Here are some points:
[ -37 -102  -17   44  -83   21  -56 -101    4  -48   15  -35  -24    9]
[ 20  18  25  10  32 -15  38  -3 -14  -4  -7   4   7 -36]
[  8  16  -1  -1  16  -7   9   7  34 -10  21   4   3  19]
[ -2  45  -9 -49   5 -25 -25  16  -6  26 -31   8 -14 -51]
[ -5 -38   5  47  -5  29 -10  -9  -2   1   6  -4  15  21]
[ 16  12  11  18  31 -13  17   7   0  -5   3   5   5  -3]
[ -5  16 -52   5 -22  22  -7 -33  43  10  14 -15  -4 -48]
[20  2 19  8  4 22 11 -8 17 17 15 15  4  0]
[ -8  14 -15  15  -4  -7  16  12  -5  -8  17   8  15  43]
[ 20  10  15   8  29 -17  13   6   2  -6   3   7   3  -1]
[-15   8 -14  17 -15  -8   7  12   0 -10  16   5  13  47]
[ -58  -89  -25  -18  -85  -36 -103  -23  -26  -60  -26  -41  -38   59]
[  8  24   4 -14  17   6   1  27   4  31   4  18  11  -7]
[ -5  19 -30  10   0  -8  20  10 -11  -9  18  12  16  43]
[ 9 15  1  8 -1 12  9  3 22 19 14 12 10 -7]
[ 18  23  22   3  23   7  31  12  -3  10   1  10  11 -17]
[  0  29 -11 -15  42 -30  19  23   8 -10 -14   3  -2  16]
[ -4  14 -25   8 -10 -16  16  10  -8 -10  16  10  14  44]
[17 22  8 -5 18 13  7 16 15 25  7 17  9 -6]
[  6  20   9  -4  18 -13   9   5  34 -12  21   5   1  22]
[ -6  43 -11 -38   8 -14 -38  27  -9  42 -23  17 -16 -41]
[ 10  19  19 -22  13  10  11  29 -15  36   2  14  14 -14]
[11 22 17 10  4 22  8  6 24 21 16 14 11 -7]
[  0  33 -20   1  34 -20  19  24  12 -10 -14   1   0  18]
[ 16  20   7  12  37 -13  15   6   9  -6   7   8   3   4]
[  2  11 -13  -1   7 -27  -3  -3  39 -25  19  -5  -8  21]
[  1 -44 -20   9 -44  37 -25 -81  42 -13  18 -15 -26 -29]
[ 22  23  17   1  16   8  32  14  -7  12   4  11   9 -18]
[ 14  30  32 -32  -1   0  38  15 -35   6  11   6   1 -50]
[  4   1  -3  -4   9 -27  -6  -7  42 -26  21  -5  -8  20]
[  8 -69   4  35 -30  32 -40 -69  27 -16  18 -22 -15  -4]
[ -9  47 -21 -54   5 -16 -10   4  -4  17 -35  -2 -16 -63]
[ 24 -15  18  23  16  41  -1 -21  10   9  12  10   1   9]
[-54 -87  -8 -22 -76  -6 -90 -21 -11 -49 -21 -33 -28  58]
[ 11  31  24 -37   2 -12  37  18 -36  11   9   6   4 -50]
[ -61 -127  -39   52 -124   12  -63 -127  -54  -84  -23  -64  -47  -25]
[ -7  15 -24  11   1  -6  22  10  -5  -8  16   9  13  43]
[ 16  11  28  18  40 -35  10  -1   0 -19  -5   0  -5  -8]
Here are 23 more points, each followed by its number:
[ -6  12 -24   9  -9  -8  12  12  -4 -11  17  10  13  45] 0
[ -53 -113  -15   53 -105    9  -54 -115   -9  -56    9  -40  -30   -3] 1
[-24 -48  18  29 -40  31  -7 -11 -24   1  -8   0   0  21] 2
[  8  21 -34  -6  -9  25   8 -21  33  18   9  -5  -1 -45] 3
[ 10  25  13  13  29 -20  17   8  14  -5   9   6   3   8] 4
[ 13   3  17 -48   2  -1   4  32 -41  48  -2   9  10 -37] 5
[-22 -39   8  45 -27  29   6 -18 -18  -7   8   4  11  16] 6
[ -2 -32   9  35  -2  25  -7  -3   0   5   8   1  15  21] 7
[ 16  26  17 -15  15   2  26  21 -11  18  10  11  12 -21] 8
[ 13  26  20  -3  17   3  31  20 -14  16   9  14  11 -21] 9
[  9  15  26  14  27  -9  39  -1 -10  -2  -7   2  14 -33] 10
[ -9  38 -31 -23  32 -32  11  20  15 -17 -17  -4  -8  17] 11
[  5 -55  -9  17 -44  36 -31 -77  39 -14  16 -19 -24 -19] 12
[  9  14 -33   7  -7  13   1 -24  38  16  16  -8   1 -44] 13
[ 20  15  10  18  39 -30  13  -8  -8 -18  -6   0  -6 -14] 14
[ 21  29 -27  -5  21   0  26  20   2   2   0   2  -3  26] 15
[-28 -46  23  29 -44  43  11 -19 -21  -6   0   2   0  11] 16
[ -1  35 -17 -17  41 -26  21  26   7 -13 -21  -4  -4  16] 17
[ -3 -16  -7 -58  -7   1 -28  33 -49  55 -25  -4   7 -38] 18
[-15  -2   1  14 -22   4  -4  10  -1 -13  12   0  10  50] 19
[ 19  24  10   7  30   4  30  10  -2   8   4   6  11 -14] 20
[ 15  25  14 -11  11   7  23  23 -12  22  10  12  10 -20] 21
[ 11  10  24  21  20   1  38   4 -14  -2  -7   3  15 -32] 22
Which two of these numbered points are nearest to each point below, looking only along the 4 directions in which the first points spread most? Their numbers follow each, nearest first.
[ 16  22  21  -9  16   6  30  20  -9  15  10  13  13 -20] > 9 8
[ 14  16  13  13  27  -1  30  11  -3   5   1  10  12 -13] > 20 9
[-16  30 -28 -19  35 -24  18  25   5 -16 -24  -8  -5  12] > 11 17
[ 16  12  21  18  22 -22  38  -5 -11  -4 -10   1   9 -35] > 10 22
[  3  30  -6  -3  33 -17  16  19  23  -8   1   2   2  19] > 15 4
[ -64 -126  -24   46 -117    7  -54 -127  -31  -68   -7  -52  -41  -19] > 1 12
[ 15  24  19 -18  16   3  12  28 -12  32   4  13  15 -15] > 8 21
[12 20 -7  6  7 16 10  4 25 18 15 11 11 -7] > 4 20
[ -50 -127  -44   64  -96    6  -48 -123  -60  -78  -31  -58  -40  -22] > 1 12
[ 19  20  20  10  36 -20  20   7   1  -3   4   6   5  -6] > 20 14
[-27 -43   7  45 -44  31  10 -19 -18  -9   9   5  13  14] > 6 16
[ 18  16  25  11  39 -44   8  -8  -4 -22  -6  -2 -11 -11] > 14 4
Now 23 new points, numbered from 0 again:
[ -2   7   0   3   2 -25  -8  -4  40 -23  23  -5  -6  20] 0
[ 11  11  24  12  42 -46   8  -5 -10 -22  -9  -4 -10 -14] 1
[ 11  30  20   6  19 -18  38   9 -19   2   1   5  10 -39] 2
[-23 -57   1  14 -38  41  -9   0 -23   5 -13  -2   6  31] 3
[-10 -43   8  48  -6  22  -6 -13  -6  -1   8  -4  14  20] 4
[-17  33 -23 -29   9 -16 -35  32 -12  39 -14  17  -9 -36] 5
[  4  16   9 -18   8  -3  38  18 -35   8  11  10  12 -43] 6
[ 12  19  19 -16  15   3   8  29  -3  35   1  16  15 -13] 7
[ 8 33  0 -2 20 11  0 24  8 29  6 20  8 -6] 8
[  3  26 -23  -8  33 -29  19  26   8  -7 -10   2   0  17] 9
[ 19  39  -1 -45   7   3 -11 -11  17  20 -29   3 -20 -53] 10
[-31 -58   9 -11 -35  20 -37  20 -27 -13 -35 -20   6  52] 11
[  8  24   8  -2  24 -19  12  13  31  -9  13   3   6  20] 12
[  6  21  11 -29  -4   1  39  21 -37  11  17  10  11 -46] 13
[ -71  -98  -24  -36  -90  -47 -121  -26  -47  -83  -55  -68  -45   58] 14
[ 25 -20  11  16  12  35   3 -20  12  10  14   9  -2   7] 15
[-15 -43  10  39 -26  29   0 -16 -11  -5   7  -1  11  17] 16
[  5  30   6   0  26 -15  14  17  27  -9   7   2   5  20] 17
[-34 -68 -12 -25 -40  15 -50  15 -38 -22 -34 -25  -1  56] 18
[-39 -70  -7 -19 -43   8 -60   5 -28 -30 -26 -25  -2  57] 19
[ 19  19  21  23  34 -22  19   6   4  -4   3   7   2  -4] 20
[ -69  -91  -18  -32  -81  -47 -107  -21  -35  -66  -34  -50  -41   59] 21
[  1  11 -17   0  12 -25  -1   4  37 -21  20  -1  -2  21] 22
Which two of these numbered points are nearest to each point below, looking only along the 4 directions in which the first points spread most? Their numbers follow each, nearest first.
[ 18  19  18  18  29 -16  28  10  -2   5   2   5  11 -11] > 20 2
[-42 -78  -7 -13 -56   5 -64  -4 -21 -34 -17 -25  -8  56] > 19 18
[ -8  27 -15 -28   4 -18 -37  36 -18  44 -16  17  -8 -30] > 5 10
[ 14  28   7 -38   2  22  28  26 -34  30   8  12  14 -43] > 13 6
[ 21 -18  21  23  16  25   4 -16  15  12  16  11   2   7] > 15 4
[ -8 -38  11  49   0  28 -11  -6  -2   2   5  -5  17  21] > 4 16
[-12  35 -22 -31  -3 -16 -38  29 -14  41 -17  18 -14 -39] > 5 10
[ -64  -83  -22  -40  -78  -43 -107  -21  -42  -70  -41  -56  -41   58] > 21 14
[ 11  27  26 -34   3   1  38  17 -40  10  15   8   6 -48] > 13 6
[ -9  32 -29 -35  43 -32  18  23   4 -21 -30 -10 -11  13] > 9 17
[ 12  18  21  14  44 -49   7  -6  -7 -22  -8  -2 -10 -13] > 1 20
[ -1  13  -8 -39   7 -15 -35  34 -26  51 -16  14  -5 -31] > 5 10
